Each path below is one point turned by a fixed rotation once a step. After each direction that follows a path, write how fast that rotation turns it, in degrees a step (0 if it stays still).
Each turn is a multiple of 5 degrees from 10 to 175, or 0.
Each row of a path follows its step; steps can be skipped.
Path 1:
step 0: 21,-50,-36,-18,5,-20,-1,-10,42,-8,-4,-19,-1,-38,-9,-26,-8,-10,-2,8,-11,8,-6,-4,-21,23,-25,15,10,22,23,7,16,2,22,4,7,11,-33,11,18,4,-6,-10,25,-24,-15,2,-26,-39,11,-11
step 1: -15,-41,3,-13,-3,0,-3,-22,10,-19,-15,-50,-23,4,0,0,-12,-4,-28,17,-14,9,19,-26,-5,24,7,21,-4,31,28,-1,-3,27,-17,1,-26,19,-17,-16,-37,-10,-24,7,30,4,-10,27,12,-13,6,-29
step 2: -2,-20,-30,11,9,-6,-1,-1,-37,0,4,-27,3,-30,-13,9,-2,-27,-8,-4,-13,29,15,1,3,20,24,-14,-5,45,7,-10,34,43,-20,-10,-4,8,-18,6,-34,28,-3,-3,31,-17,21,-8,-23,-2,-27,13
step 3: 23,-14,-34,-14,15,-12,-24,-43,-25,18,14,-7,6,-26,-6,-8,-4,-32,-9,-2,-13,2,6,-35,-13,7,-24,-9,-7,-17,35,5,-5,-12,-36,15,-3,17,-20,18,-7,49,-11,7,28,12,2,-17,-10,-24,-10,-15
step 4: -15,-30,-34,-10,-28,-5,-37,-13,6,31,-11,-13,-17,-21,22,-1,-3,-2,-6,-13,4,10,5,-8,1,27,3,32,8,-14,-12,4,12,7,-23,7,-10,8,-13,2,6,30,-4,8,37,-6,-46,39,16,-34,-31,9
step 5: -1,-37,-54,-15,16,-13,20,13,21,-25,-1,-4,17,-23,23,-8,-2,-21,-3,-1,-7,40,18,-10,-22,-9,-19,18,24,11,11,0,-2,36,4,5,-1,-1,5,0,-16,-5,-24,21,21,-24,-12,16,-18,-42,-22,10
step 6: 8,-29,-37,-13,-1,9,14,-37,27,-8,-5,-23,-20,0,11,1,19,-20,-18,28,-26,10,2,-7,24,-4,1,4,-12,16,42,-3,7,17,-19,-18,-6,63,-40,10,-10,0,-30,8,5,-14,9,9,-2,-11,-2,-1
step 7: -30,-25,-23,7,14,-43,-34,-13,-15,-7,11,-19,-26,1,0,-6,11,-11,-27,-10,-1,8,5,-10,-10,30,8,-20,-11,19,26,-5,20,45,-41,6,-10,4,-40,1,-3,2,20,16,14,-3,25,16,14,-13,-19,15
step 8: 31,-15,-41,-8,6,-7,-41,18,-28,4,16,-41,-3,-31,-22,-7,-13,-4,6,1,-30,12,-15,3,-23,5,-27,25,17,-7,19,6,-11,29,-22,15,-7,14,-25,5,-17,29,4,-2,-3,6,5,-5,-18,-19,-37,2
step 9: 15,-35,-32,11,-19,19,12,-17,-14,8,-9,-35,-24,-30,25,-4,6,-20,-21,-16,-12,-23,8,-9,16,4,-25,13,11,-27,2,1,-7,13,0,21,-22,7,-5,-2,-21,39,-20,21,24,-4,4,27,34,-41,-8,4
step 10: 7,-22,-64,-21,4,1,13,-23,0,-14,-8,-11,1,-23,23,6,-8,-23,3,-8,29,16,17,9,-32,12,5,-21,10,9,4,-6,17,24,22,-4,-22,13,-32,1,6,4,2,-15,15,-11,-9,50,-3,-25,-14,30
6,-9,3,1,1,5,12,-2,5,-2,7,1,2,-7,1,0,6,-8,-2,-1,-3,-6,-4,3,10,2,-5,-10,-6,-6,-4,-8,0,-10,3,4,6,6,-8,6,3,4,-1,6,3,-4,4,-13,2,-4,4,1 => 115
1,-2,2,10,-6,-8,-1,1,0,3,0,2,2,1,3,2,11,9,-8,1,15,3,0,10,1,7,2,1,-9,2,0,4,11,3,6,-2,-8,-6,5,7,-8,2,2,5,4,-3,1,-5,5,-7,-3,7 => 140
-4,13,-6,0,-1,1,14,-4,-9,-5,-6,5,4,-2,-1,1,-1,-3,-3,-3,-5,0,5,2,8,2,3,-8,6,-1,16,6,2,-3,-1,-12,-2,4,4,8,0,0,3,-7,3,-2,4,3,6,0,0,6 => 95
2,6,1,-5,-7,0,-5,-7,-8,4,-2,-2,7,-4,7,9,-2,-6,6,-7,17,6,6,1,0,-3,-2,-6,0,-9,-5,-8,-7,-2,1,-4,-3,1,5,-4,0,11,-8,0,6,-8,-2,2,-3,4,0,-4 => 55
1,-7,-5,-5,5,-3,-4,-13,-3,3,0,3,-4,5,-10,6,7,3,13,-5,-2,-4,-2,6,-9,-3,9,-1,1,-2,-1,2,2,0,0,0,8,7,9,5,-1,-5,1,8,10,3,8,-2,5,6,-1,1 => 85
7,2,-2,15,7,-4,5,2,-4,6,-10,5,6,2,4,-2,-8,1,5,3,4,-5,-3,-4,-6,1,4,3,6,0,-13,1,-4,-7,-8,4,2,5,-7,6,-8,7,-4,-4,1,7,4,5,6,-5,-1,5 => 65
